In the rows, 128 means zero.
Each run below is a few steps of one of 8 hidden systems, one row a step.
Z_787, run 1, 8 rows:
[[140 112 153 127 115 104  94 131  74 170 169 172 105 144 141 200 138 165]
 [121 126 207 103 118 133 114  62 160 145 110  75  84 106 126 126 156 138]
 [106 136 145 105 116 157 138 170  78 108 126  61 114 149  84  64 111 137]
 [108 157  94 161 129 119 168 132 175  95 165 151 159 181  78  86 134 116]
 [ 91 136 105 148 119 110 117 142 131 113 123 226 146  70 106 158 108  94]
 [136 129 153 112 110 107 102  84  75 167 173 162 127 108 148 208 149 145]
 [105 112 189  88  84 134 106  79 134 151 121  49  92 114 147 129 153 125]
 [109 114 140  98 102 157 144 171 116 120 129  56 106 187  71  72 107 134]]
Z_104, run 2 (8 x 18):
[[160  74 152  91 123 172 110 158 108 155  57  27  94 121 162 119 119 138]
 [118  97 125 198 113 177 161 186 156 138  74  65 149 160  92 108 170 126]
 [143 110 137 165 129 127 159 102 230 145 124 138 119 200  75 137 159 140]
 [189 140  99 118 162 132 168 105 132 145 159 185 148 170  71 173 121 153]
 [177 153  86 121 153 125 148  67 108 140 161 142 182 101 174 174 150 121]
 [134 138  89  62 102 138 142  86 107 122 154  59 162 117 168 116 112  95]
 [106  83  89  93  66 150 128 147 139 138  95  88 146 110 137 143 103  77]
 [139  73 158 115  97 162 125 129 152 170  72  89 105 127 101 169 139 128]]
Z_652, run 3:
[[128 161 151 145 149 157 147 140  67 120 122 120 145  91  82 113 142 143]
 [133 154 151 126 131 103 118  67 129 133 171 114 128 129 169 135 161 139]
 [137 120  70 102 121 113 127 135 143 117 137 148 147 138 160 130  94  98]
 [152 117 121 142 152 160 155 136 159 130  79 126 138 114  93 130 129 124]
 [120 139 166 140 142 129 105 126 101 123 113 116 112  82 155 118 146 138]
 [141 127 109 140 132 110 115 131  98 140 165 140 138 149 167 151 139 144]
 [162 113 111  94 143 132 135 128 148 130 123 115 117 159 128 121 101 132]
 [128 145 125 127 144 150 146 138 111 107 112 109 141 105 107  98 122 121]]
Z_652, run 4, 8 rows:
[[ 80  82 114  83  56  82  75 166 124 141 175 143  87 191 147 141  84 114]
 [104  98 120 118  76 162 167 169 144 140 126 114 131 193  10 128 112 120]
 [ 44 143 207 130  74 132 121 109 147 111 129  85  96 110  66  83 150 111]
 [ 35 137 134 166  52  86 106 131 129 123 189 175 140 136 118 145 153  98]
 [ 95  80 135 113  66 106 116 121 200 156 130 178  94 173  78 176 114 111]
 [ 67  89 160  94  50 151 116 164 110 144  98 120  98 110  51 146 100 101]
 [ 58 113 176 157  40 137 126 131 111 154 154  80 129 149  82 149 179 124]
 [ 45 101 145 132  40  93  96 142 170 128 167 111 100 186 127 112 135 104]]
Z_394, run 5 (8 x 18):
[[ 79 145 195 158 124  72  69 137 112 122 167 194  70 126 133 125 137 157]
 [115 125  95 133  87 117 150 143 125 138 204 115 148 231  99 127 140 136]
 [132 149 136  72 130 157 170 108 129 111 123 134 127 119  20 111  88 116]
 [103 149 161 203 151 155 144 170 108 109  92 124 138  96  83  94 162 142]
 [ 72 120 166 167  75 118 121  96 188 138 131 108 124 129 123 132 179 108]
 [ 96  80 142 105  67 130 107 163 112 157 127 140  99 152  88 170 106 123]
 [173 115 158 127 150 151 147 132 122 158 126 118 104 179  66 148 141 176]
 [110 161 190 132 153 115 123 120 138 101 143 134  83 145  85  74 127 158]]
Z_499, run 6:
[[153 105 132 115 101 142 133  62 152 169 124  41 149 122 197 164 181 116]
 [ 66  97 128  85  58 142 118 147 155 115  96  68 114 117 114  91  97  75]
 [163 121  95 122 163 181 179 157 148 113  63 131 149 113  54 113  98 116]
 [172 137 156 134 211 116 102 140 151 108  87 156  79 117 159  92 107 165]
 [155 124  76 130 146  89 114 143 142 121 177 137 131 201 201 110 117 142]
 [144 100  88  65  92 112 112  89 121 157 149 139 142 114 177 191 107 101]
 [102 112 111 105  90 156 112 165  59 125  99  92 150  61 148 131 106  93]
 [137 148 115 158 159 166 164 122 148 102  73  85 168  73 133  89 149 105]]
Z_508, run 7 (8 x 18):
[[142 157 130 143 162 152 152 119 125 106 114  84 149 109 134  85 145 132]
 [132 133  97 179 155 127 140 141 169 111 105 163 154 110 146 121 137 116]
 [142  95 107 140 125 120 114 154 142 151 113 185 124 133 125 180 115 129]
 [138 107 165 101 119 120  97 138  87 156 139 134  87 146 122 157 119 161]
 [133 149 155  96 136 122 111 113  79 123 159  74 111 130 162  98 129 147]
 [147 156 106 128 158 134 150  91 150 107 126  88 160 110 167  94 142 114]
 [145 117  97 155 153 143 149 128 184 120  73 157 150  93 123 138 127 103]
 [128  92 132 160 123 131 108 173 126 152  93 180 116 114 113 180 127 136]]
Z_788, run 8 (8 x 18):
[[121 137 181 104 127 132 130 104 141 124 138  98  89 152  82  95 128 146]
 [112 159 129 118 131 147 160  98 152  98 114 117 147  88  89  93 124  98]
 [100 143 100 175 106 119 152 110 164 120 155 147 174 138 118 135 162 102]
 [ 84 139 116 133  88  97 106 139  84 125 186 156 143 130 142 142 127 116]
 [126 122 130  89  98 138 127 148  70 145 164 109 120 167  87 136 109 142]
 [109 133 183 114 121 149 137 131 126 122 115  94  95 136  59  95 128 142]
 [106 163 125 147 140 146 165 120 161  88 116 107 150 110  89  68 134 106]
 [ 94 153  93 160 111 103 145 110 175 104 170 162 165 145 125 117 143  99]]
Z_787, run 9:
[[127 134 160 155 129 139 125 116 113 139 122  78 132 116 150 123 174 141]
 [108 126 138 129 129 119 110 155 130 108 132  98 104 152 150  77 118 132]
 [146 141 110 110 154 124 142 131 148 108 136 157 123 149 101 106  99 130]
 [138 147 101 134 141 137 148 112 123 123 124 157 163  86 119 147 128 109]
 [121 120 118 137 106 118 111 124 102 143 144 127 147 112 174 162 143 122]
 [130 101 145 105 111 118 103 120 145 145 125 102  96 146 157 135 126 131]
 [148 115 137 109 139 153 141 138 136 129 101  97 110 145  97 113 115 136]
 [131 140 112 165 147 146 157 144 134 116 122 123 152 135 102 107 144 132]]
Z_508, run 10:
[[ 67 178 186 131 116 122 106 104  85  96 137  98 121  51 139  79 146 113]
 [ 86 131  79 158  84 117 135 111 163 115 145  98 186 114 189 124 159  73]
 [134  76 102 132  97 154 158 132 210 149  87 116 138 165  83 153 129 105]
 [114 110 157 142 122 153 131 195  95 133 107 137 103 151  45 121 114 152]
 [ 97 162 148 153 124  97 112 150  74 112 198 143 123 165 128 103 143 159]
 [132 154  95  86 125  97 137  83 148 108 190 128 138 165 150 105 108 113]
 [142 146 115  83 133 151 168  75 157 119 112 135 148  92  74 135 107  96]
 [ 81 136 159 157 110 138 124 131 133 120  95 159 130  61  85 137 139 102]]
Z_856, run 11:
[[142 112 137  75  97 175 149 115  83 152 114  56 136 117  90 149 126 121]
 [ 82 141 149 157 123 152 125 172 102  97  97  75 129  94 124  62 138 117]
 [106 134 117 195 140 120 148 127 219 105 111 144 142 148 119  95 157 114]
 [130 108 145 121 133  89 102 116 190 138 129 210  81 148 115 159 105 137]
 [139 128 126  87 110 124 129 122  64 155 174 177 132 135  78 193 108 140]
 [115 145 147  71  92 160 146 104  60 134 152  46 140 118  96 115 131 121]
 [ 74 136 118 143 106 152 135 162 136  89  93  63 148  95 138  55 128  86]
 [113 119 126 194 147 127 139 131 233 108  69 165 130 111 120 109 147 106]]
Z_104, run 12 (8 x 18):
[[ 97 126 129 134 115 115  97 127 127 117 111 123 134  67 189 121 131 100]
 [ 93 122 169  99 107 134 111 140 121 116 114  90  91 123 105  88 112 125]
 [ 97 108 145 173 116 123 111 177 128 131 113 160 115 131 106 135 135 131]
 [143 134 171 147 160 111 112 121 141 131 135 143  91 147 129 120 143 166]
 [134 161 115 149 163 120 136 149 101 103 154 150 138 140 124 100 124 144]
 [112 153 118 132 142 105 120 109 155  99 136 154 135 102 161 102 119 110]
 [104 146 144  89 121 126 122 120 115 104 128 140 114  91 104 106  95 112]
 [ 90 127 153 139 104 118 101 141 101 129 127 153 118  89 126 146 131 119]]
Z_856, run 13 (8 x 18):
[[100 171 147 172 144 137 168  86 201  88 124  80 145 131 109  51 172 116]
 [ 89 115 120 137 121  75  91 130 215 104 120 208  92 122 154 116  95  98]
 [156 108 109 115 119 125 139 104 132 170 134 215 138 121  78 231 118 127]
 [118 133 190  77  89 143 114 102  36 159 159  88 105 113  90 163 138 152]
 [ 70 138 108 135  73 155 146 167  80 108 144  42 166 134 121  75 140  98]
 [111 109 120 156 134 154 152 144 229 102  55  89 126 129 116  67 130  96]
 [117 126 151 182 165  99 108 148 194 113  94 240  91 112  98 134 120 135]
 [135 142 148 118 115  96 131  78 119 158 199 209 123 161  72 200 139 152]]
Z_499, run 14 (8 x 18):
[[ 92 137 149 124  98 148 130  97 128 121 102  69 145  60 144 111 153  93]
 [ 98 126 119 168 126 148 154 155 186 101  84 120 140 123  92  84 133 101]
 [170 102 133 150 169 131 132 141 192 141  85 157 102 156 109 138 122 151]
 [162 101 133 101 142 109  97 152 116 146 144 118  84 187 162 129 108 163]
 [148 134 100  58 113 125 132 101  85 134 173  97 139 144 145 135  99 120]
 [102 154 115  89 115 133 126 114  92 103 127 138 150  54 125 119  99  90]
 [115 150 112 186 157 138 140 153 127 101  97 155 162  74 134 110 142 114]
 [141 113 132 192 153 117 120 127 189 137 102 139 122 136 170 135 168 140]]
Z_394, run 15:
[[170 142 146 106 182 131 143 107 164 116 120 144  99 150  92 107 109 156]
 [100 160 132 174 152 105 118 157 129  92 140 172 125 125 125  85 127 133]
 [ 97 133  96 157  93 120 148 115 158 125 158 144 170 139 114 142 152  97]
 [115 124 132 101  95 143 135 117  94 144 130 139 141  95  84 171 121 112]
 [143 128 163 137 133 156 133 131  83 149 120  82 125 125 114 134 158 156]
 [113 128 167 114 124 128 117 116 151 120 120  78  93 142 135  86 132 134]
 [113 100 114 136 121 125 119 172 165 118 103 135 109 156 125 104 106 120]
 [143 117 119 149 139 122 137 124 174 138 118 179 130 139 101 159 131 128]]
Z_788, run 16, 8 rows:
[[119 119 188 112 115 111  80  69 122 152 112 127  99  52 186 173 148 124]
 [166  95  87 115 122 177 144 141  95 153  83  61 170  99 169 158 133 111]
 [114  70 147 169 107 124  92 163 181 151  79 101  97 147 177 133 150 129]
 [143 110  92 122 160 129 101 191 113 109  82 153 120  95 176 109  80 118]
 [189 100 111 148 176 122 123 152 163 148 110 162 109 179 141 150 122 164]
 [164 138 167 116 185 108  90 108 120 128 113 164  88  88 172 137 116 156]
 [202 122 111 102 172 149 143  87 133 147 105 102 141 113 165 155 132 138]
 [142 102 152 137 126 122 105  90 171 156  93 112 114  95 188 164 157 122]]

Which system made each run below?
run 17 (2 x 18):
[[182 133  60 150 164 122 155 130 139 130 151 154 171 164 157 148 133 135]
 [133 172 122  91 149 113 128  72 108 109 152 167 147  69 139 131 110 109]]

Z_394
run 18:
[[116 160 172  96 136 131 135  74 150 111 130  98 106 106 107  90 131 123]
 [ 78 135 103 143 101 108 116 141 135 103 137 166 147  96 143 120 115  88]]

Z_856
run 19:
[[133 143 136 145 113 150 161 121  75 154 164 123 158 143  63 167 163 149]
 [ 86 145 165 124 124  95 103 122 162  95 151 134  83 148 128  70 117 130]]

Z_508
run 20, 2 rows:
[[136 120 128  93 147 113 102 124 161 112 103 122  94 114 176 102  95 120]
 [166 110  97 126 150 137 139 122 164 138  92 165 140 113 128 163 112 120]]

Z_788
run 21, 2 rows:
[[158 130 104 160 176 150 134 171 103 117  81 119 148  90 162 113 127 133]
 [179 143 148 156 191 124 119 123 112 134 125 125 117 130 171 127 156 172]]

Z_652
run 22 (2 x 18):
[[115 117 192  92 121 102  68 103 115 142 113 167  66  68 151 162 109 133]
 [140 100  95 102  81 142 130 150  50 170 162 123 157 145 124 199 125 128]]

Z_652
run 23, 2 rows:
[[152  92 163 122 135 186 148 141 137 157  37 132 112  78  42 171 123 130]
 [ 97 132 192 131  92 137  90 122  45 149 133  59 117  78 170 137 170 141]]

Z_652
run 24, 2 rows:
[[125 148 198 143 146 140 141 119 136 124 129 112  92 151  56  98 150 164]
 [ 82 181 150 154 135 132 143 137 106  85 145 134 139 105  77  70 134 123]]

Z_787
run 25 (2 x 18):
[[131 121  90  87  94 143 134 144  67 138 161  78 156 149 141 133 115 118]
 [127 128 112 146 124 145 165 116 182 116 124  68 149 171 121  84 152 116]]

Z_652
run 26 (2 x 18):
[[ 81  89 139  57  53 123 100 126 146 133 128  79  93 143 128 113  91  91]
 [133  66 137 136 109 152 104 198 110 160  71 146  99 124 103 174 111 137]]

Z_104
run 27 (2 x 18):
[[149 114 134 110 104 129 120 106 104 158 161  40 128 175 186 134 162 147]
 [119  95 124 112 118 144 131 158 197 114  80  75 100 161 123  73 105 110]]

Z_787
run 28 (2 x 18):
[[155 123 151 117 145 128 107 103 105 151 110 151 118  78 150 176 131 137]
 [100 133 128 149 114 127 114 159  95 117 142  84 135 133 166  92 146 128]]

Z_499
run 29:
[[144 144 149 103 171 105 126 134 144 111 141 237  80 151  42 128  75 157]
 [113 184 131 209 157 118 158 148  99 106 186 176 159 165  73 106 170 161]]

Z_394
run 30 (2 x 18):
[[103 146 148 191 142 143 145 177 136 102 124  82 127 168 104  52 158 148]
 [105 162 114 165 162  95 123 162 149  78 145 205 122 136 112  78 104 128]]

Z_787
run 31, 2 rows:
[[108 123 115 170 120 112 104 114 150 128 103 154 152  56 204 155 153  95]
 [109  82 106 181  93 141 121 170 157 145  90  90 149 136 171 140 161 107]]

Z_499
run 32 (2 x 18):
[[ 86 109 155  99  85 131 119 147 145 123 122 112  92 151  75 104 101 115]
 [ 66 138 153 151  78 129 133 138 115 124 152 129 134 132  69 125 148 114]]

Z_652
run 33 (2 x 18):
[[120 114 141  94 105 112 112 123 144 135 154 113  92 181 121 116 113 136]
 [128 129 136 110 127 151 155 123 152 122 104 129 125 125  60 118 112 117]]

Z_787
run 34 (2 x 18):
[[107 117 145 121 139 108  80 215  76 111 126 182  73 143 114 102  71 155]
 [145 161 129 114 126 102 122  91  51 146 220 131 145 155 155 161 152 158]]

Z_508
run 35, 2 rows:
[[131 145 136 134 132 148 166  79 181 120 110 101 148 110 100 114 152 110]
 [ 99 124 102 149 110 136 121 187  82 118 128 131 149 116 129 119 117 115]]

Z_787
run 36:
[[128 104  82 119  97 125 140 127 152 143 135 165 152 141 112 173 112 102]
 [140 104 149 116 130 146 106 151  84 147  93 122 115  88 132 159 120 136]]

Z_499
run 37 (2 x 18):
[[144 127 145  99 147 109 126 101 188 122 133 155  86 168  97 112 104 139]
 [125 144 111  90 126 117 124 130  86 119 156 189 129 108  99 146  83 121]]

Z_856
run 38 (2 x 18):
[[125  88  92 153 114 154 130 165 143 137  66 131 154  88 142 156 127  95]
 [138  97 166 172 137 141 104 158 129 151  81 101 101 124 152 138 161 155]]

Z_652
run 39:
[[150 122 135 202 130 139 169  92 197 157 135 108 156 178 111 154 211 149]
 [ 68 156 141 121 104  91  79 120  96 100 152 137 125  59 204 104 122  98]]

Z_788
